In the data rows, the value 128 means zero.
Some points, each followed by its number:
[153 128 128 164 185 130 169 128 171 128 128 128 128 128 128] 0
[132 142 131 129 149 134 142 128 140 128 128 132 128 136 160] 1
[128 128 163 128 128 128 128 142 128 204 128 128 165 231 128] 2
[143 135 128 161 157 132 181 128 178 128 128 139 160 130 129] 3
[129 130 128 131 138 128 144 134 146 128 129 135 128 128 139] 4
[189 188 128 137 172 229 157 128 128 128 152 128 128 128 128] 5
[199 128 130 133 128 219 128 162 128 228 178 194 164 168 128] 6
[138 133 149 131 132 142 132 133 128 136 143 137 147 149 128] 7
[128 138 129 134 133 128 149 138 143 134 137 144 128 128 134] 8
[147 138 128 132 189 142 128 128 130 140 128 128 128 148 146] 9
[168 146 128 148 137 165 169 128 151 128 141 147 147 128 128] 10
[184 182 128 128 153 187 128 128 128 128 151 128 128 133 128] 11
[128 128 128 156 128 128 139 199 177 184 213 184 128 128 143] 12
[135 160 134 142 166 142 138 128 138 129 128 128 128 140 152] 13
[147 138 134 128 151 155 128 129 130 151 128 129 134 159 142] 14
[138 146 128 132 142 133 133 128 134 135 162 132 132 128 143] 15
[151 182 128 138 154 164 141 128 137 128 164 131 130 128 128] 16
[142 135 135 130 155 129 140 150 143 128 133 140 134 136 145] 17
[130 141 130 138 128 128 128 142 133 134 164 149 134 132 136] 18
[128 137 194 128 128 128 128 186 128 148 173 148 181 181 128] 19
[140 176 132 128 179 128 128 128 128 128 128 128 128 148 195] 20
[131 130 128 137 128 131 152 145 147 128 130 159 143 128 132] 21
[128 140 189 128 128 128 128 176 128 128 135 173 210 169 139] 22
[134 146 128 133 143 135 133 148 145 138 143 146 128 133 161] 23
[137 128 128 135 156 144 142 128 145 137 128 129 138 128 128] 24
[140 128 128 149 128 144 176 137 162 138 141 155 133 136 132] 25
[129 133 129 145 133 128 162 129 154 128 131 145 139 130 133] 26
[152 128 128 137 149 133 128 128 137 142 128 128 135 153 132] 27
[128 128 179 128 128 128 128 164 128 128 128 173 174 162 128] 28
[133 133 128 154 128 132 139 151 145 133 143 157 172 128 128] 29
[128 159 184 128 136 134 128 170 128 173 157 165 172 173 184] 30
[132 130 128 129 129 128 130 153 136 135 148 151 134 128 141] 31
[137 156 167 128 148 140 128 162 128 148 173 142 159 171 139] 32
[134 131 128 128 130 133 128 137 128 147 140 128 128 140 128] 33
[139 128 134 146 143 128 128 128 130 156 128 128 155 179 128] 34
[143 128 128 142 128 141 128 128 152 128 147 128 152 132 128] 35
[128 137 169 128 130 128 128 169 140 157 156 145 157 158 162] 36
[128 135 201 139 135 128 152 135 161 142 131 153 214 201 161] 37
[128 132 129 129 128 128 130 145 128 149 144 128 138 136 128] 38
[128 132 161 128 128 128 128 146 128 173 144 128 144 188 128] 39
[130 131 128 129 129 131 136 167 146 162 172 135 128 128 142] 40
[128 128 128 155 128 128 152 175 128 148 185 176 128 128 128] 41
[128 160 248 128 128 128 128 164 128 128 128 206 255 182 140] 42
[157 128 144 146 148 158 154 128 138 149 128 152 157 144 128] 43
[221 128 128 207 198 173 174 128 188 139 128 128 128 128 128] 44
[146 128 157 165 145 143 128 128 192 176 128 131 173 164 131] 45
[128 140 130 128 128 128 129 135 128 138 156 128 128 146 136] 46
[153 128 128 176 128 157 174 163 132 152 186 157 132 128 128] 47
[141 141 128 129 148 144 130 128 133 136 128 128 128 134 148] 48
[152 132 128 130 153 158 128 128 135 135 128 128 128 162 128] 49
[150 164 157 128 141 156 128 141 128 128 151 146 153 139 132] 50
[142 139 147 132 141 151 131 146 128 153 166 135 144 152 128] 51
[145 128 141 128 128 128 128 129 135 141 128 128 156 158 128] 52
[143 128 133 170 163 128 182 134 174 131 135 136 128 131 128] 53
[134 128 176 128 128 132 128 161 128 153 159 168 204 175 142] 54
[150 146 128 128 157 151 128 128 128 146 150 128 128 135 169] 55
[128 128 137 128 128 129 141 163 137 134 143 158 132 129 134] 56
[138 130 128 143 143 138 140 143 141 138 153 143 130 134 130] 57
[128 128 128 128 128 128 128 166 128 159 170 138 128 136 156] 58
[136 148 129 128 143 140 128 128 128 140 152 128 128 129 131] 59
[128 131 153 128 128 128 128 136 128 128 154 144 134 149 128] 60
[130 142 175 129 129 130 134 178 129 153 158 154 160 172 129] 61
[128 128 145 128 128 128 128 141 128 128 141 153 134 149 128] 62
[133 138 159 128 149 132 128 147 128 163 146 148 169 183 148] 63
[139 128 134 138 128 146 128 164 142 143 181 172 152 128 128] 64
[145 130 128 157 169 129 155 135 163 134 139 132 128 128 129] 65
[158 128 128 191 128 165 187 169 128 153 195 155 128 128 128] 66
[184 128 128 246 178 140 140 132 247 186 128 129 131 141 128] 67
[157 157 132 139 149 178 128 128 128 146 128 128 128 171 128] 68
[128 148 128 132 132 138 132 171 128 144 177 144 128 130 144] 69
[165 128 128 222 184 128 188 128 231 128 128 128 152 128 128] 70
[142 149 128 128 151 157 128 128 128 144 134 128 128 146 128] 71
[154 130 128 133 169 130 128 128 130 154 141 128 129 146 146] 72
[148 152 130 129 156 151 128 128 128 151 134 128 129 146 130] 73
[142 133 138 162 135 142 157 163 156 147 157 168 166 128 128] 74
[146 138 147 131 141 134 136 155 128 151 141 141 146 153 128] 75
[135 139 137 136 128 131 142 131 128 145 148 130 128 142 128] 76
[152 130 128 153 158 133 138 128 151 139 128 128 129 135 128] 77
[128 130 128 129 128 128 137 146 132 141 145 143 128 129 133] 78
[128 153 141 146 128 131 163 154 158 128 162 154 170 128 128] 79
[147 128 128 177 188 128 212 128 189 128 128 128 128 128 128] 80
[128 128 131 142 128 129 128 177 128 145 172 150 134 142 128] 81
[128 206 219 128 163 134 128 153 128 156 143 142 164 192 240] 82
[128 131 128 136 132 128 145 141 136 138 142 135 128 131 137] 83
[145 128 144 166 143 143 138 128 156 134 128 140 167 134 128] 84
[128 128 165 128 129 128 128 133 128 219 148 128 145 219 144] 85
[131 128 128 133 158 131 159 128 156 128 128 131 128 128 128] 86
[144 128 141 132 152 140 128 128 136 146 128 128 131 166 128] 87
[128 128 151 128 128 128 129 149 128 182 138 138 152 196 134] 88
[128 128 128 146 128 128 128 193 128 128 166 167 128 128 128] 89
[136 136 128 132 136 143 139 135 140 140 142 136 135 131 128] 90
[150 128 128 171 145 135 147 128 160 130 128 128 153 128 128] 91
[128 129 128 138 128 128 155 142 158 128 128 128 128 128 133] 92
[129 153 129 128 173 128 135 137 130 128 139 129 128 128 163] 93
[136 128 172 133 128 134 129 148 135 174 140 142 182 191 154] 94
[138 128 128 134 132 132 166 128 162 128 128 138 137 128 128] 95
[164 128 160 150 128 195 189 142 131 133 143 188 176 128 128] 96
[167 128 128 154 161 146 153 128 153 128 128 128 128 128 128] 97
[132 133 212 133 137 128 128 168 142 166 137 149 204 208 149] 98
[139 128 146 128 132 143 128 131 139 180 128 129 147 193 143] 99
[236 128 128 255 209 128 193 128 255 197 128 128 128 128 128] 100
[141 131 137 130 140 128 141 128 156 173 128 128 149 172 136] 101
[131 157 155 128 130 128 128 139 128 163 157 131 151 168 180] 102
[141 130 128 130 164 140 130 128 138 128 128 128 128 136 128] 103
[128 128 141 130 128 130 128 139 137 133 128 134 159 155 128] 104
[128 128 200 128 128 128 128 179 128 162 144 156 182 184 137] 105
[169 129 133 144 158 147 137 128 147 147 146 128 145 133 169] 106
[136 152 136 133 137 146 151 130 137 135 146 139 145 138 136] 107
[157 131 139 136 128 151 128 134 133 183 128 143 171 182 128] 108
[140 145 141 128 161 145 128 128 130 136 132 128 137 142 153] 109
[131 149 166 128 128 128 128 142 128 143 190 135 156 161 153] 110
[131 166 128 128 133 135 128 131 128 149 160 128 128 153 169] 111
[128 138 161 128 128 128 128 150 128 128 144 145 155 149 133] 112
[155 143 137 161 137 179 170 132 144 128 139 157 150 128 128] 113
[148 188 132 128 171 142 128 128 128 132 128 128 128 148 178] 114
[153 128 128 183 171 128 179 128 205 162 128 128 134 159 128] 115
[168 128 132 137 153 181 145 130 136 146 128 143 139 171 128] 116
[128 134 128 143 128 128 153 132 165 128 138 142 142 128 138] 117
[129 128 128 141 130 145 144 148 142 151 164 151 141 128 128] 118
[170 128 128 128 172 184 131 128 128 155 128 128 128 201 128] 119
[145 177 135 128 164 151 128 128 128 129 146 128 128 144 146] 120
[136 133 128 140 137 138 128 171 128 135 158 154 128 138 128] 121
[128 147 129 128 153 139 128 128 128 128 139 128 128 128 149] 122
[152 143 128 128 178 151 128 128 128 132 128 128 128 157 134] 123
[138 128 128 155 149 128 141 142 158 136 132 136 143 141 130] 124
[139 132 138 145 134 154 172 128 143 136 136 156 144 131 128] 125
[142 149 128 140 168 136 128 128 142 132 131 128 128 136 160] 126
[128 131 128 156 128 132 155 139 167 128 142 158 157 128 128] 127
[132 128 158 144 128 128 128 145 156 143 140 147 172 158 129] 128
[146 210 152 128 173 151 128 128 128 133 156 128 128 157 211] 129
[135 128 130 138 128 130 151 145 144 135 140 146 146 128 131] 130
[166 152 136 132 156 169 128 128 128 143 137 128 128 141 128] 131
[205 128 128 233 216 155 189 128 222 132 128 128 128 128 128] 132
[128 135 128 128 132 128 128 153 128 155 153 131 128 128 163] 133
[155 137 128 158 179 136 133 128 165 129 128 128 132 144 141] 134
[143 129 128 157 142 128 138 139 156 148 139 128 149 128 128] 135
[145 128 128 142 145 131 128 128 154 153 128 128 134 137 128] 136
[128 142 128 128 137 128 141 150 136 133 129 128 128 128 133] 137
[175 128 128 169 135 183 154 159 141 191 175 163 128 134 128] 138
[225 128 128 222 172 165 188 128 203 128 128 128 159 128 128] 139
[136 132 128 148 137 149 140 151 130 143 156 162 136 128 132] 140
[142 196 179 135 137 142 128 175 132 182 149 143 134 158 252] 141
[168 174 128 131 159 204 159 128 128 132 141 128 128 141 128] 142
[128 150 129 128 133 128 128 142 128 161 154 128 128 151 213] 143
New points follow, each followed by the numbers of its three nearest points above by angle, nearest first.
[128 206 194 128 130 128 128 181 128 176 147 128 128 167 255] 141 82 102
[128 180 150 129 146 128 138 165 139 155 142 137 130 137 204] 141 23 143
[132 140 175 130 135 129 128 174 128 165 155 154 158 185 128] 61 105 19
[170 135 128 143 135 179 132 143 139 180 170 166 145 141 153] 6 138 90
[128 128 133 141 128 128 153 139 138 128 128 168 141 128 128] 21 130 127
[128 128 128 165 128 128 150 199 183 195 244 177 128 128 128] 12 40 118
[173 128 128 255 171 128 151 152 255 194 163 150 128 128 128] 67 100 135
[128 128 145 128 128 128 145 167 128 128 154 151 128 138 128] 56 89 81
[153 131 128 179 151 128 137 128 181 152 134 130 139 128 136] 67 100 135
[165 128 128 205 157 128 131 128 199 164 138 128 144 128 128] 67 100 135
[134 145 129 131 143 133 133 136 128 150 150 131 128 138 149] 111 55 15
[153 134 128 147 146 150 134 128 138 140 135 128 133 131 128] 44 97 77
[128 128 131 130 128 128 158 166 153 128 151 161 128 128 147] 56 8 31
[128 128 198 128 128 128 128 182 128 162 144 152 185 169 137] 105 19 98
[128 137 237 128 128 128 128 144 131 128 128 174 240 178 146] 42 22 37
[164 133 128 140 182 128 128 128 130 152 158 128 128 128 149] 72 9 106
[131 128 132 132 128 129 137 147 140 133 145 156 139 128 150] 31 56 78
[128 128 128 132 128 128 144 141 140 128 128 151 136 128 129] 21 130 127
[128 173 149 128 132 128 128 134 128 198 171 128 128 163 255] 143 141 102
[128 128 128 162 128 128 158 186 128 157 177 157 128 128 128] 41 78 81
[128 128 138 135 128 128 146 141 149 132 129 130 138 137 132] 92 117 130
[133 146 128 156 128 128 190 129 171 128 128 169 151 128 128] 26 95 117
[133 138 128 139 152 128 143 130 142 128 148 129 128 129 135] 65 15 0
[160 131 128 135 131 155 131 128 128 149 128 128 139 153 128] 116 68 119
[128 136 149 128 128 152 128 149 128 155 149 182 191 154 128] 54 22 28
[193 128 128 169 190 133 134 128 165 155 142 128 128 128 134] 77 44 100
[132 136 131 137 128 143 135 164 132 135 157 152 130 128 129] 121 89 41
[132 130 146 128 129 131 128 158 128 141 136 151 135 150 128] 61 62 105
[140 136 136 136 146 134 136 128 135 148 138 128 132 153 128] 87 27 101
[129 128 139 129 130 128 133 137 136 128 142 147 132 142 129] 62 60 61
[148 128 145 158 128 139 148 128 157 128 128 153 173 130 128] 84 127 29
[183 128 131 201 186 157 192 133 195 131 128 149 130 128 128] 132 97 44
[128 130 128 146 131 136 146 136 154 128 137 148 147 128 128] 127 117 74
[128 128 159 128 128 128 128 135 128 131 160 140 145 151 128] 60 110 19
[128 134 128 137 130 134 137 167 161 154 170 166 128 131 143] 12 78 31
[128 215 175 128 128 128 128 188 128 194 189 128 128 179 255] 141 102 143
[145 128 128 153 136 153 150 138 145 159 152 144 133 128 128] 138 90 47
[128 152 240 128 128 128 128 200 128 128 128 214 207 186 135] 28 22 42
[139 128 129 128 154 129 134 128 141 128 128 130 128 128 128] 103 0 134
[132 144 128 128 141 131 136 128 152 128 134 128 128 128 148] 1 4 126
[128 128 184 128 128 128 129 179 128 128 128 203 168 167 128] 28 62 22
[136 138 128 131 141 135 128 128 128 139 135 128 128 132 132] 73 71 59
[128 129 192 131 128 128 128 191 128 132 143 203 175 156 128] 28 22 112
[136 128 143 145 128 142 128 181 133 156 172 189 162 128 129] 64 140 31
[140 128 128 155 128 163 152 143 147 175 164 153 129 128 128] 138 118 47
[128 136 132 138 146 128 128 128 128 140 164 128 140 128 134] 15 59 18
[128 128 129 135 132 128 157 179 146 152 131 173 130 138 152] 56 78 31
[131 148 128 146 134 128 169 134 157 129 137 156 143 135 141] 26 8 117
[144 154 128 128 145 135 128 128 128 138 179 128 128 128 150] 15 59 111
[129 128 131 144 128 129 158 144 155 128 132 130 130 137 132] 92 25 26
[128 128 128 132 128 128 159 178 146 131 151 198 128 128 128] 56 21 41
[128 128 128 128 128 128 147 202 140 165 132 193 128 142 161] 56 31 78
[136 128 128 153 128 162 134 167 128 156 161 174 142 128 128] 140 64 118
[129 128 128 140 128 138 128 180 128 154 171 156 136 137 128] 81 121 89
[143 128 128 155 147 150 132 154 138 154 150 159 137 131 128] 140 57 138
[151 128 146 139 136 137 141 128 161 128 128 130 185 128 129] 84 35 91
[128 128 128 177 142 128 128 128 161 170 147 128 167 140 128] 135 45 84
[159 128 130 155 136 164 156 151 145 169 159 151 128 132 143] 138 47 90
[147 132 147 135 148 140 152 128 131 131 128 147 154 128 128] 43 96 125
[162 128 161 158 128 171 176 128 138 128 128 169 197 128 128] 96 43 113
[162 128 138 186 134 141 150 128 183 129 128 128 160 138 128] 91 139 84
[134 143 130 128 153 131 138 131 139 135 135 128 128 132 158] 1 93 126
[128 128 135 128 128 128 151 166 149 128 156 170 128 128 138] 56 31 78
[157 128 128 169 183 128 170 128 176 128 128 128 128 128 128] 0 65 132
[138 153 154 128 139 143 133 153 128 146 148 148 142 161 133] 32 75 61
[128 152 129 129 174 128 147 141 134 128 135 141 132 141 145] 93 13 17
[135 128 128 144 164 128 151 128 149 128 128 128 128 128 128] 0 65 80
[128 135 128 128 128 131 130 155 129 153 145 141 128 128 162] 133 58 143
[128 146 128 165 136 128 177 132 169 128 136 152 150 128 128] 26 117 127
[136 129 132 140 143 128 135 128 137 147 128 128 146 162 132] 34 101 99
[128 128 128 128 128 128 128 173 150 197 171 141 128 138 206] 133 58 143
[132 169 128 128 189 129 128 128 128 128 128 128 128 154 179] 20 114 93
[131 135 128 128 133 133 139 172 147 161 156 162 128 132 140] 78 12 31
[139 130 129 137 145 146 131 128 136 128 128 128 128 140 128] 49 116 103
[130 133 137 132 128 130 129 142 128 145 159 147 151 136 128] 64 18 54
[136 155 128 129 139 140 128 134 128 135 167 128 128 131 128] 59 15 16
[139 145 143 129 135 141 128 163 128 139 161 155 134 143 130] 121 69 81
[151 129 128 128 152 160 128 128 128 149 128 128 128 171 128] 119 49 14
[150 134 139 133 136 144 128 132 131 175 132 138 158 177 128] 108 99 34
[128 132 139 136 128 129 138 165 146 128 142 163 152 128 128] 56 74 29
[176 130 134 183 140 157 161 134 166 128 132 137 138 128 128] 139 44 132
[128 128 141 128 128 128 160 158 166 128 129 173 128 128 142] 21 8 56
[152 128 128 151 157 139 128 128 152 139 136 128 128 133 129] 77 134 44
[144 153 135 133 148 142 128 128 129 146 130 128 141 146 150] 109 48 14
[163 255 150 128 200 216 128 128 128 128 128 128 128 151 171] 120 114 13
[128 144 128 128 141 128 134 153 128 149 158 128 128 128 168] 133 143 58
[140 128 128 165 182 128 197 128 188 128 128 128 128 128 132] 80 53 86
[128 128 128 149 128 129 141 160 139 144 164 166 128 128 128] 41 12 78
[150 144 128 128 176 143 128 128 128 139 128 128 128 134 145] 9 123 48
[128 128 195 128 128 128 128 158 128 196 147 148 195 208 168] 94 98 63
[196 128 128 255 193 128 147 128 255 202 128 128 128 128 128] 67 100 77
[141 171 130 135 176 137 147 128 146 131 128 128 128 141 161] 13 126 114
[128 130 128 152 128 131 155 137 164 130 140 153 157 128 128] 127 117 26
[164 149 128 137 154 167 128 128 131 132 131 128 132 143 128] 131 11 5
[128 132 128 128 128 128 151 138 151 130 132 151 128 128 158] 4 8 23
[129 161 138 128 145 136 137 144 136 137 153 146 128 145 149] 23 111 129
[145 128 128 155 138 150 136 154 139 146 150 159 139 130 128] 140 57 74
[128 142 131 135 146 128 128 134 128 140 158 128 136 128 138] 15 59 18
[128 175 138 128 138 141 128 128 128 160 188 129 128 142 183] 111 15 143
[128 134 128 128 128 128 138 158 144 137 147 150 128 131 149] 31 78 56
[128 128 147 128 128 128 146 160 147 137 151 185 131 128 128] 56 31 78
[133 147 129 139 130 137 144 142 141 130 150 152 141 132 128] 79 74 140
[134 161 128 129 184 131 149 128 144 128 149 128 128 128 163] 93 122 126
[140 128 128 164 150 128 128 128 155 138 128 128 140 138 128] 67 124 91
[155 139 140 133 153 140 129 146 131 136 176 136 128 128 147] 15 59 57
[129 133 131 137 140 131 128 130 129 141 158 129 137 132 132] 15 51 59
[129 153 132 128 128 128 130 145 128 139 155 136 128 133 128] 69 18 46
[156 128 128 159 194 131 162 128 160 128 128 128 128 129 130] 0 65 132
[132 128 149 130 132 140 132 136 137 156 132 137 161 151 144] 94 63 98
[128 144 128 133 141 128 134 139 141 130 137 144 133 134 176] 23 1 143
[134 128 145 148 128 128 133 155 152 137 128 154 151 157 128] 128 104 28
[146 154 128 138 144 151 147 131 152 128 136 137 138 132 135] 10 107 90
[128 129 135 128 128 128 153 161 135 137 139 182 128 129 142] 56 31 21
[134 128 142 150 128 150 193 128 151 128 128 171 153 128 128] 125 26 25
[153 128 132 194 165 128 176 129 201 128 130 137 145 128 129] 70 53 132
[150 138 128 128 164 155 136 128 128 130 128 128 128 145 128] 123 49 103
[136 134 128 130 141 132 130 128 137 130 130 128 128 128 159] 1 126 20
[128 140 140 140 128 129 154 136 150 128 144 159 159 128 128] 79 127 130
[138 170 143 128 177 128 128 128 128 130 128 128 128 128 203] 20 93 114
[182 128 129 188 149 156 168 128 175 128 128 130 131 128 128] 139 44 132
[146 171 136 128 164 153 131 128 129 129 134 128 128 133 145] 120 114 13
[147 174 128 128 149 157 139 141 131 128 132 128 128 144 143] 120 142 114
[149 210 128 128 166 163 128 128 128 128 182 128 128 128 128] 16 59 120
[142 169 134 128 157 145 128 128 128 129 153 128 128 152 134] 120 16 59
[128 139 154 128 128 128 128 187 128 165 171 172 177 173 128] 61 19 54
[129 130 160 130 128 130 135 157 138 128 141 156 171 128 133] 22 42 28
[163 134 165 148 128 190 163 130 129 128 128 183 195 128 128] 96 113 43
[129 135 132 134 143 134 134 132 137 138 138 134 144 135 128] 90 107 74
[148 128 173 128 128 185 172 143 128 128 128 197 178 133 128] 96 125 43
[155 153 139 138 143 154 159 128 133 136 152 149 139 137 164] 107 55 106
[129 133 128 134 151 132 149 137 150 135 138 136 129 128 151] 4 1 23
[130 140 164 128 128 128 128 180 128 159 165 177 162 155 128] 61 19 54
[135 148 128 131 139 133 133 132 135 128 166 130 128 130 152] 15 111 59
[128 154 139 131 128 128 138 169 128 146 170 154 128 135 162] 69 58 31
[128 145 128 128 130 128 132 175 164 150 169 128 128 128 156] 40 69 58
[128 206 162 128 156 128 128 171 128 168 136 128 128 141 242] 141 82 143
[136 128 130 130 128 132 128 128 138 139 141 128 139 134 128] 35 45 51
[135 136 148 132 128 166 169 133 129 128 128 191 172 128 128] 96 125 113
[128 128 129 128 128 128 134 156 141 136 154 162 128 128 161] 31 78 56
[168 130 128 147 148 162 173 128 140 131 128 146 147 128 128] 10 113 125
[165 135 131 144 133 168 141 147 137 162 179 159 144 139 131] 138 6 90
[142 146 134 150 144 149 146 155 128 139 158 154 128 135 147] 140 57 47
[128 129 172 131 131 128 134 150 136 173 140 142 172 181 154] 94 98 63
[133 172 128 128 131 128 128 133 128 157 166 128 128 155 190] 111 143 102
[143 131 128 137 153 131 128 128 148 145 128 128 132 134 135] 136 77 134
[130 130 128 144 128 129 135 150 130 142 156 156 128 128 134] 41 78 12
[128 136 128 142 170 131 165 128 164 132 131 128 128 128 129] 86 80 0
[128 130 209 128 128 128 128 194 128 128 128 209 186 170 128] 28 22 42
[146 128 138 132 143 145 146 136 141 137 139 143 142 128 152] 106 17 43
[131 130 159 130 128 131 134 167 136 128 128 175 160 153 133] 28 22 112
[151 134 128 129 143 159 128 151 128 144 152 134 128 158 128] 51 33 119
[151 132 136 140 157 139 128 129 134 152 128 131 143 156 136] 27 87 14
[131 128 128 167 128 133 152 169 172 174 212 180 128 130 128] 12 118 41
[140 133 132 136 131 128 131 134 136 138 144 134 134 129 133] 57 18 15
[153 163 128 128 149 142 134 128 128 129 128 128 128 146 137] 120 114 73
[130 142 138 132 130 137 143 141 141 134 143 143 142 128 136] 79 107 74
[131 139 128 128 146 128 131 153 129 149 156 134 128 136 157] 133 58 23
[128 128 148 128 128 128 128 128 128 153 169 128 149 136 132] 110 51 38
[134 172 171 128 144 150 128 162 128 148 171 142 159 177 144] 32 51 61
[128 217 206 128 131 128 128 188 128 180 142 128 128 175 255] 141 82 102
[153 128 128 131 174 145 128 128 150 128 128 128 128 144 133] 103 134 123
[135 128 128 167 128 151 162 188 138 151 190 179 128 128 128] 41 140 47
[148 128 128 143 170 138 143 128 153 130 128 128 128 148 135] 134 77 103
[128 128 144 131 128 128 147 194 128 135 145 182 132 131 128] 56 89 121
[128 128 128 128 128 128 128 176 128 146 167 149 128 128 128] 81 89 121
[177 137 151 146 128 199 211 128 143 128 128 185 178 128 128] 96 125 113
[136 128 130 136 135 139 132 137 131 151 136 128 129 146 130] 33 99 14
[139 154 128 128 151 140 128 132 128 143 162 128 128 147 128] 59 15 120
[136 128 128 143 128 139 154 164 134 147 183 171 130 128 128] 41 78 118
[128 147 128 128 139 128 140 128 164 128 133 128 128 128 150] 4 1 117
[128 138 128 128 128 128 128 153 129 157 145 137 128 128 176] 133 143 141
[194 128 128 200 182 160 144 128 169 145 145 128 128 128 128] 44 77 132
[166 134 128 155 139 170 146 154 136 173 159 151 128 136 128] 138 6 90
[139 129 148 129 152 151 143 133 135 128 128 151 149 141 128] 43 96 7
[147 129 131 128 141 136 134 137 128 146 134 144 128 141 182] 143 141 55
[133 128 160 128 128 146 128 139 137 170 128 134 177 163 147] 94 98 63
[128 131 175 128 128 133 128 184 128 128 128 195 176 164 128] 28 22 112
[140 128 128 147 128 157 128 144 132 158 146 147 130 128 128] 138 6 140
[147 201 138 172 176 170 128 128 174 153 128 128 128 160 159] 13 126 48
[175 128 151 181 140 154 156 137 162 138 134 128 145 148 130] 139 44 91
[128 128 145 151 128 128 128 128 143 150 159 128 165 145 128] 128 45 54
[148 141 128 145 145 162 153 130 128 138 128 128 128 139 128] 142 5 116
[137 128 142 136 147 145 130 134 132 142 130 155 159 143 128] 43 7 54
[133 128 130 162 131 128 146 181 174 176 207 159 140 133 129] 12 118 40
[146 134 128 131 153 134 142 136 137 137 128 131 128 128 140] 17 48 24
[128 160 146 138 136 128 128 148 128 131 187 154 146 139 128] 18 110 32
[140 128 139 130 128 154 172 153 147 136 138 183 147 128 136] 21 96 125
[141 130 140 131 144 136 128 128 134 146 147 128 131 156 132] 87 51 14
[166 128 180 158 134 193 193 152 145 128 128 186 208 153 128] 96 43 125
[153 132 128 132 142 171 128 139 128 143 132 132 128 134 128] 131 116 5
[137 134 129 128 129 131 135 132 136 143 128 134 128 130 179] 143 141 1
[128 140 128 137 134 128 142 152 133 129 146 160 138 128 146] 31 56 78
[142 135 152 128 128 147 128 153 132 157 164 180 186 155 128] 54 7 64
[128 128 128 128 128 128 147 189 153 129 148 190 128 128 128] 56 31 89
[134 133 157 140 144 133 147 162 148 132 150 174 157 137 129] 74 56 130
[128 138 209 128 128 128 128 220 128 128 129 213 187 175 128] 28 22 112
[139 128 137 128 128 128 132 136 138 141 131 133 146 148 143] 94 63 52
[128 150 130 128 155 128 133 144 133 142 148 128 128 128 167] 93 23 122
[144 168 136 138 154 153 128 128 140 133 134 128 137 139 138] 120 13 16
[141 136 130 134 136 141 152 146 148 130 134 167 142 128 132] 21 130 74
[128 140 131 131 128 139 165 156 154 128 128 187 149 128 128] 21 130 8
[128 138 129 128 129 128 130 151 134 135 145 128 128 128 153] 133 58 23
[151 156 134 140 141 158 146 128 136 150 157 147 147 146 165] 107 55 106
[154 128 128 134 128 143 139 128 130 128 138 142 128 131 134] 10 113 96
[128 138 182 128 128 128 128 188 128 178 179 167 165 208 129] 61 19 105
[134 129 128 128 128 133 128 128 128 156 138 129 128 140 178] 143 141 133
[142 145 139 141 131 145 150 142 148 141 147 139 152 128 155] 107 90 74
[131 128 128 173 136 128 128 128 174 165 139 128 162 157 128] 45 135 136
[139 128 142 146 128 129 138 128 157 128 128 128 161 128 128] 84 91 35
[141 146 131 128 153 139 150 131 145 134 128 128 128 133 161] 1 48 126
[139 150 128 135 128 152 128 142 128 148 170 128 128 128 128] 59 69 51
[173 128 128 174 128 182 182 143 144 183 188 157 128 128 128] 138 47 66
[140 135 128 141 136 133 129 145 141 147 140 134 130 128 160] 23 133 141
[130 131 143 158 134 131 128 146 158 154 146 151 165 152 128] 128 45 74
[133 133 128 128 136 130 135 143 139 140 134 138 128 132 166] 23 143 141
[143 135 148 128 142 146 128 160 128 151 152 151 152 155 129] 75 51 32
[152 128 128 166 144 138 136 128 156 136 132 128 145 132 128] 91 139 67
[134 128 164 142 128 142 171 128 155 138 128 166 187 150 140] 37 128 125
[133 130 130 128 146 128 157 132 148 128 128 142 128 128 143] 4 86 26
[128 155 139 147 130 128 139 144 150 162 202 149 136 140 128] 18 12 118
[138 132 136 139 134 137 128 128 144 139 151 128 149 145 129] 35 51 7
[129 128 128 152 128 130 173 136 169 128 128 128 128 128 133] 92 95 26
[150 128 143 138 128 150 135 141 139 166 150 149 166 160 135] 108 7 94
[128 157 147 128 150 128 128 128 128 156 136 128 128 160 226] 143 141 82
[146 131 128 133 180 139 144 128 144 128 128 128 128 128 128] 103 24 0
[135 128 130 128 140 128 159 135 147 128 128 149 128 128 140] 4 8 26
[128 159 196 128 128 142 130 147 156 128 128 169 209 141 129] 42 22 28
[128 128 130 128 128 128 148 168 141 138 141 156 128 128 137] 56 78 31
[145 154 149 132 130 138 135 152 129 148 145 138 128 148 189] 141 143 102
[152 128 131 156 137 151 169 139 154 140 150 142 130 128 133] 25 10 47
[140 128 128 139 137 137 138 132 150 138 128 142 160 138 128] 84 43 29
[128 131 194 128 128 128 128 178 128 128 128 176 172 166 128] 28 22 112
[142 134 129 128 141 136 128 131 128 143 144 128 128 131 143] 55 72 106
[128 133 128 128 159 128 141 128 145 128 128 128 128 128 157] 1 93 126
[150 145 182 156 128 173 153 128 158 128 128 165 241 128 128] 84 42 96
[128 141 210 128 142 128 131 134 156 142 128 149 206 201 177] 37 98 94
[136 138 135 128 138 139 128 135 128 141 156 129 135 143 128] 51 32 46
[146 169 130 131 167 151 128 144 128 135 144 143 132 143 150] 120 114 109
[128 128 145 128 128 140 161 153 142 128 128 173 132 140 128] 21 56 125
[132 129 128 158 128 155 146 162 128 151 170 179 141 128 128] 140 118 41
[219 128 128 241 201 146 193 128 218 128 128 128 128 128 128] 132 139 44
[128 131 176 128 128 128 128 161 128 170 140 161 173 174 128] 105 98 54
[146 128 135 154 142 128 128 128 139 142 146 128 137 135 130] 135 77 67
[130 128 128 158 157 128 175 128 171 128 128 128 152 128 128] 3 80 53
